One turning vector, and how many steps it has turned
The counts run from 0 to 493.
[  7   0 -20 -22 -14   6  -3 -28  13 -13  14 -36  -5  17  10  12 -22   7
   3 -17  32 -15   2 -12 -21  -3   5  -5  22  51   9  12  -3   2  36 -18
  -9  16  23  33  22  -9  -9  -8 -13 -17  35 -17  -4  -4 -14 -20  19   3
  12  17 -20   7 -24  22  22   6  -5   3  25   0  22]
203
[ 55  30  -1 -23 -19   8  10  13  -4 -13   6   3   6 -22  -4 -25  26   5
 -27 -19 -26  -5  -3 -11   0  10   8   6  14   5 -35  11  23  18 -10  -1
 -16  20   5  41 -13 -31   3   2   0 -23  14  -3 -12  12 -22 -11 -20   9
  36 -19  -6   4  -5  13   0   3  -1  26   5 -23  -2]
117
[ 13  25   0  18   6  42  34  27  -6 -30 -21  -9 -16  29  22 -17  30   8
  19  12   9 -16   4  -9  13  17  21 -12  14  18 -19  -7   0 -16  -2  19
   5  15  10  10  -1  26 -10  20  -9   0  -6   3   3  -5 -17 -21 -41  -7
  20 -16   8  20   9  -2   7   2  -5  18  -4  26 -11]
151
[ 18   6  19 -16 -56  27  22 -15  18 -15  -5 -21 -14  22 -21 -38   7 -22
  -6   3  23  19  -1   3  10  -6 -10  15   2  11  -8 -29  -9   9   1  18
  -3  -5  30  15 -17  -7  12   2   3  -1  13  13  19 -26   2   4 -10 -21
  23  -8 -37   5   2 -10  13  12 -22  24   9   4  13]
140
[ 25  24  12  13 -17  23 -11  -8   4  17 -14  -1 -15  14  -6 -15   7  -5
  15 -25 -11 -19  26 -15  45  10  -1  21   8 -23  -3  17  -5  22  41  21
  32   5   9  16  -8 -13  11   9  16  -3  15  23  -5  10  -9 -13 -25   3
  -1  -7 -10 -11  -1 -19  -9   5   0  -2 -28  14 -17]
174
[ 36  12 -26 -13 -38  12   3 -19 -31   2  20 -38   7   1 -13 -21  19 -28
   7 -30  -8  -9  14  -3  33   6 -11   6  -3   8   1  -2   5  10  11  40
   9  -7  30  22 -19 -24  12  -3   0  -5  46  -1   7  -3  -1  14  -3   2
  -3  -5 -45 -24  -1  -3  -7   0 -12   9   0  -7  22]
409
[ -2   7   5 -16 -24 -16  31  -9 -20  19   5 -25  -2  -4   7   3   3 -45
 -25   3  -4  -8  28  18   3   5 -29  -7 -11  14  14 -13   5  14  25  46
   2  -2   7  11 -10 -22  19 -15  -7  12   6  10   3 -11 -10 -19   5 -23
  -8 -22 -36  -9   3  16   6  22 -25 -12   5 -11   4]
269
[  0  26  -3  16  12  33  24   2  10 -16 -28 -19  -3  31  32  -8  25 -30
 -13  12   6  -5  27   2  20  18 -23  -3   1  -4  -9  -9  11  -9  28  39
  45  19  -9  -6  -3   4 -14  -5  32 -10 -18   6  -3  -5  16 -33 -22 -25
 -32  -2 -14  -1  15  -7   0  14 -20  -3   9  16  15]
275
[ 36  12  18  -6   8  40  24  29  23 -34  -9  -1  18  30   7  -3  14   7
  -8  -6  -7   0  -8 -18   1  16   0 -10  31   4 -39  12  19   2  14 -15
  -1  52 -21  26  -3   1   1  15  24  -9  -3   1 -19  -5  -5 -17 -22 -28
   3  14   3  17   2  12  18  -6   0   5  14  10 -18]
485
[ 12  15 -12  12   4  22  11  -5  24  -1   0 -24   9  36  39  -8   3   4
  11  -7  46   7  13  -5   8   9   0  11  38  19  -6   5  -8 -17  26   2
  17  28  24  12   4  15 -11  16  19 -10   4  -8 -11  -3  20 -24  23  13
  18   5 -25   7  13 -19   4  25 -23  -6  10   4  27]
195
[  5  13  -1  18  12  22  18  -2   5  18 -12 -12  13  12  19 -18 -18  -4
   6  -3  52  -1  14  11  -5 -12   9  -2  13   6 -23  -1  -9  -3  21  19
 -14  28  35  41  -1   4  -9   1  -1 -14  10   0 -16   8 -20 -42  12   3
  32 -13 -27  16  -1  12  21  28  -4  -1   8  10  16]
9
[ 10  17 -35 -46 -24  -1   9 -17   3 -17   0 -16  -5   4  -7  15   7 -28
 -21  -8  -1 -12 -11 -24  -6 -21   2 -10   1  18 -14  -2 -20   7  -1  38
  -3  37  18  14  -6  -4  13   1 -20  -5  20  -8  23  -9 -24 -13  -9  -6
  43 -32  -8  -1  -8 -10  -4   0  -3  13   3  -7 -12]
287
[ 18  -5 -32 -12 -35  18  20  -3 -16 -52  15 -44   1  21   1   8  42 -27
  17  -8   6  -9  -4 -20  -3  19  15 -19   3  17   6  13  10   7   3  14
 -10  22   0   5 -12  12  -2   6 -15   8  13   3  16  -9  -6   2 -31  -8
   9  -1   4  13  -6   3  27 -20  -1   4  15  18  -2]
61
[ 28  26 -15  20 -10   8  -2  12 -27  12   8 -16   7  22  23 -30  14   3
   8  -9  -3   4  23  -9  29  32   3  -2  16  -1 -15  -1  40  13  22  22
  -2  11  33  33 -10 -14  -1  24   6  16   9  15  -7  10  -7 -23  -6  18
  13 -10 -39 -16   1 -15   9  18 -12  -1  12   1   7]
400
[  5  16  29  -8 -23  30  23  -3   8 -29 -11 -21   6  23   4 -31  11   1
 -28 -11   6 -14  17  20  16   8 -24   8  29  38  -8 -16  18  -8  19   4
  36 -14  14   9   4 -35  -4   0  24 -13   4  -4  -4 -21  14  -3   6 -27
 -15  10 -30  12  -9   6 -11  13 -19  -6  17  -7  20]
365
[ 22   8   5 -26 -12  15  32   4 -14 -25   3 -18   1 -19  -8  -1   5  -9
 -24 -12 -30 -23  -1 -11   5  17  10 -13 -15  22 -20  15   8  12  13   9
 -12  14  -4  44 -15 -20  28 -17 -21 -13  28 -10  -2  -1 -32 -11 -27 -27
   2 -23  -3  -4  -9  40  13 -15   7   7   3  -4 -18]
492
[  5  -5   8 -15 -25  18  21 -10   0 -16   1 -43  -4  34   3 -12  -3 -43
   0   6  12   4  23  11  -2 -16 -52 -13   3  16   3 -18 -15   0  30  21
   3  -4  -8  -3   8 -23  29 -15  15  -3  15   3  21 -39   2   0   8 -27
 -17  28 -35  -4  -6  12  12  -4 -16  -2  13   4   2]
40
[  5   7  -1  10 -33  13  15   2   0   6   4 -24 -10  -1   7 -27  50 -52
  23   9  20  -2   5  17  -9  12   9 -14   3 -18   2 -18  -6   1  13  43
 -10 -10  34  12 -29  -4 -14   3   7  -7  20  11  22  -5 -15 -14   3 -24
  -9  -5 -12  -2  30 -16   7  15 -15  13  -9   6  19]
230
[ -4   8 -14 -10 -19   4  23  -8 -10  16 -10 -28 -12   1  20   3   6 -42
  20 -15  26 -20  16   5   6   3  16  -5  -2   6 -10   0 -40   5  26  43
   3  13  35  13 -11   8  13  10 -21  -2  27  14  20 -11  -8 -16  28   4
  25 -27 -12  -1  10 -14  -8  18 -21   8 -25   8  -7]
189
[ 46   7  -3 -21 -40  -3   5 -20   7   6  14  -9  15   9  -9   1  24 -23
  -7 -32 -12  -1   9 -16  14  23 -24  19  24 -10  -5  28  11  25  35  13
  10  29  -9  21 -12 -23  13   6  27  -7   8  13  -9   9   4 -15   7  -1
  15  -5 -30 -18   5 -11   1  16 -25  -2   9 -11 -11]
75
[ 34  -4   7   2 -23  30  29  20   7 -38   2 -24  33  16  -8 -26  31 -16
  -1 -22  19  10   1  -5   8 -11  19   6  15 -10 -30  -4 -11 -16 -15  28
 -12  10  12  19  -9  11  -4   2  19 -28  19  -5   0 -10  -2  -6 -20 -16
  25  10  -9  11  19  14  19  -5   1  18   9  25  19]
240
[  5  12 -12  -2  -7  11  21 -15 -31   1   6 -23 -13  -6   4  -1  -6 -15
  25 -12   8 -33   7   0   9   0  18 -25   5  21  -7  14   6  14  25  25
 -17  18  34  41 -20   7  23   5 -32  10  28   8  -4   4 -29 -10 -18  -3
  21 -30 -15   3 -12  23  22   0   5   3 -13  16 -17]
393
[ 46   4  25 -13 -25  28  29  22  10 -22  -3 -20  -3   3   3 -21  10  -8
 -13  -2 -10  -3   0   5   0  26 -20   0  14  30  -8  -6  12  10  16 -24
 -10   6 -27  27   0 -11  23 -17  11 -14  18   5 -11 -23   2  -2  -2 -28
 -21  24 -18  -1  -3  33  18 -12   2   4  13  -8  -5]
120
[ 33  32   1  22 -24  17   0 -14 -25  25   9 -10   6 -17  10 -11  14 -23
  30 -25   7 -26  24   8  11  28   9   2  33 -12  -2  30  15  10  27  25
   5  14  21  42 -17  -6 -14  12   5 -16  27  12 -22  31 -13 -26   2  17
   9   5 -13   9  -4   0   2  19  -2  12 -10  16   4]
214
[ 17  -1 -19 -39 -18  -8   7 -20  23 -17   2 -27   4  35  -6  12  -2 -15
  -9 -11  17   3   2 -29 -15 -19 -18  -6   4  10 -12   3 -16  14  20  14
 -30  20   0  17  20  -8   9  -3 -15   4  27 -12  15 -18 -28 -23   4  11
  38 -13 -28   4 -13   5  26   6 -18  -6  26  -2  -9]
58
[ 11  18 -12   8 -19  17   0  -6  17 -12  -5 -17   2  48   1 -12  45 -23
  12   2  24   9  13 -11   2 -11   2  -2  20 -31 -16  -6  -5  15  16  35
   2  29  26  -5 -11   6 -11  18  22   5  -1  13   6  -5  -4 -27 -15   7
  34 -10 -23   9   7 -35  18  12 -20   5  23  32   3]
51
[  3  16   3 -28 -13  -1   2 -30 -11  -5  -6 -17 -15   9  -1   6 -25  -1
  -7  -6   0 -28  22   3   2   2 -27  -9  25  47  11  13   5  17  31  -8
  -2   9  10  13  13 -30  23  -3 -25  17  14   1  -6 -14 -27  -8   4  -7
  20 -11 -29   4 -39  12  10  13   2  -7  17 -14 -18]
163
[ 38  14   8   5   1  33   4  10 -26 -19  -3 -26  14  30   2 -17  -4  -8
   5 -17  -5 -19  35  10  27   6 -28  15  21   2 -30  19  16  -2  29  -5
  25  19 -11  27   2 -14  29   6  14 -17  15   5 -27 -12   8  -5 -11  -8
 -15  40 -24  -7   1  10   3  -5  -4  -4  -1   2 -14]
404
[ -4  12   6   6   9  12  32  27 -19 -22  -3 -24  12  22  44  -3  21 -18
   4  23   5 -11  11  15 -33  22 -14 -33  20  21  -8  -2  19  -8  18  17
 -27  24  -9  14  13  -6  -1   0  -5  13 -12   0  -5 -15 -19 -34  -9 -17
   2 -10 -10  21   2  18  30  12   0  -5  23   1  -8]
251
[ 14   6  12 -17  -9  16  14   1  -7 -17 -15 -37   7  27  -1 -10 -10 -33
 -10  -3   5 -14  30   1   5 -21 -36  -7 -11  11 -17  -9 -30  -2  23  23
   4 -19 -18   7  21 -31  35 -21   7 -17  17  -5   5 -43 -16  -3  -6 -19
 -17  24 -27   6   1  31   3 -16 -14  -3   3   6  -1]
39
[  6  27 -17  -2   9  12  22  27 -13 -23  -8 -20   8  29  35 -10  46 -38
  14   1  13 -36  25  -4   3  -2  -9 -22   6 -10 -18 -14 -24 -25   6  60
   9   7  -7  -7   8  13  -3   3   6  -4   6  -3  19 -17  -6  -9 -25 -22
 -11   3   1   2  26  -6  -9  -4  -5   1 -16   3  -6]
46
[ 43  21   5   9  14  28   0  12 -21 -11  -4 -22   7  11  -1 -12 -11  -5
   5 -34  -7 -19  38   0  28   2  -1   5   3  -7 -39  31   2   5  26   5
  14  10  -6  35   4 -19  27   0   9 -18  29   8 -35   1 -24 -17 -24  11
   0  15 -13  -8  -1  22   7 -15   7   4 -15  11  -8]
403
[ -1  27  -5   7  17  28  -5   4  27  -8 -31 -13 -11  38  33   8  -4  -3
  23 -11  36 -21  17 -17   9  -6  15  -6   8   9  -6  12 -33 -11  43   1
  22  21   9  30  16  24 -15  -6   2 -26  19 -13 -13 -11 -20 -36   2   0
  -7  16  12   3   0   5   4  -1   4   5  -5  26   8]
193
[ 26   8  -9 -26  -9   4   8 -11  20   5   4 -20 -18   4  25  14 -15 -17
 -16 -10 -11 -13  18 -24  -5  31 -30  -6  -6  42  24   7  -3  14  29  -7
  -6   4 -22  33   8 -23  15 -33 -10  -7  26 -10   3 -12 -10 -14   0  -8
 -22   8 -26 -23 -11  21   6  -8  -6   4  11 -30  -3]
308
[ -1  19   7  13  11  38  16  -2   9  -6 -18 -15 -13  29  14   7  15 -38
   4   2   3  -5  34  -7  22   6 -16  -3 -18  -4   4  -9  -7  -2  35  40
  43   5 -15   8  -3  13  -5 -14  25 -12  -3   8  -7  -4   4 -25 -33 -22
 -44   1  -9  -6  10  12   4   2  -6   1 -12  27   6]
274
[ 23  15  15 -28 -16  -4  -2 -18  -5 -15  -2 -10   5  22 -33 -12  16  -8
 -22 -16 -23 -21   2  -2   6 -11 -20 -13  10  -8 -29   3  21  40  24   9
 -20  14   2  23   1 -51  17   0   8   6  17   2  -9   2 -36 -23  -8  -5
  26 -14 -36   4 -24  11  18   3  -7   2  21  -4 -16]
262
[ 18  12 -17 -19   3  19  -6  -3  21 -36  -1 -35  -3  36  13   1  -5  18
   1  -7  25 -18  -3 -16 -23  -1   5 -15  22  43 -11  11  -1  -7  30 -32
  -9  15   6  25  21 -14  -2  -4  -6 -18  27 -22  -2 -13 -13 -16  14   3
   6  26  -8   2 -15  19  20 -19   9   3  33  -5  25]
202
[ 14  18  -1  -1   2  -2  21  10   9   4 -19   4   8   1  11  -2  14  -4
 -15 -11  15 -10  -7 -13   2  12  32  -9  -5  -6 -29  13   0  21  13  27
 -23  28  18  34 -11   5 -12  -1  -4 -11   4   4 -12  24 -33 -47 -15   4
  45 -47  -3  21   3   3  17  30  -9  12  -1  16  -6]
482
[ 10   9  22   8 -26  26  19  -9  40  17 -18  -4 -29  15  24   0   7 -41
  25  14  39  -9   3   8 -20  16 -13 -10  27  17  18  -4 -33   4  25   5
  -8  19  21  21  -5  20   0   5  -9   5   3  20  17 -27  -8 -27  28 -13
  24   0 -10  14   1 -13   9  24 -14  13 -14   3  -7]
334
